array([[-5.35,  2.03],
       [ 0.61, -0.89]])
->
[2.03, 0.61]

array([[-2.69,  2.33],
       [ 3.25, -2.97],
       [-2.44,  4.05],
       [ 0.61,  1.37]])
->
[2.33, 3.25]

array([[ 2.42, -1.91, -4.26,  2.10, -0.24],
       [ 2.00,  1.81,  1.15, -0.79, -3.36]])
->
[-0.24, -0.79]

array([[ 2.66, -2.06, -2.60],
       [-5.18, -4.44, -0.37],
       [ 3.71,  5.15,  0.79]])
->
[-2.60, -4.44,  3.71]

array([[-2.04, -3.06,  0.49],
       [-2.72, -3.61,  1.81],
       [ 4.15, -4.04,  2.96],
       [-0.75, -2.55, -4.10]])
->
[ 0.49, -3.61,  4.15]

array([[ 4.37, -4.01,  2.78, -1.19],
       [ 5.68,  1.46, -4.29, -1.78],
       [ 5.13, -2.50, -4.07,  3.74],
       [-3.61, -5.11, -0.07, -2.98],
       [ 2.68, -1.10,  5.42,  4.16]])
->
[-1.19, -4.29, -2.50, -3.61]

array([[-2.62, -0.76, -1.12],
       [ 0.80, -0.23, -3.01],
       [-5.02,  0.03, -2.29],
       [ 1.39, -1.36, -1.40]])
->
[-1.12, -0.23, -5.02]
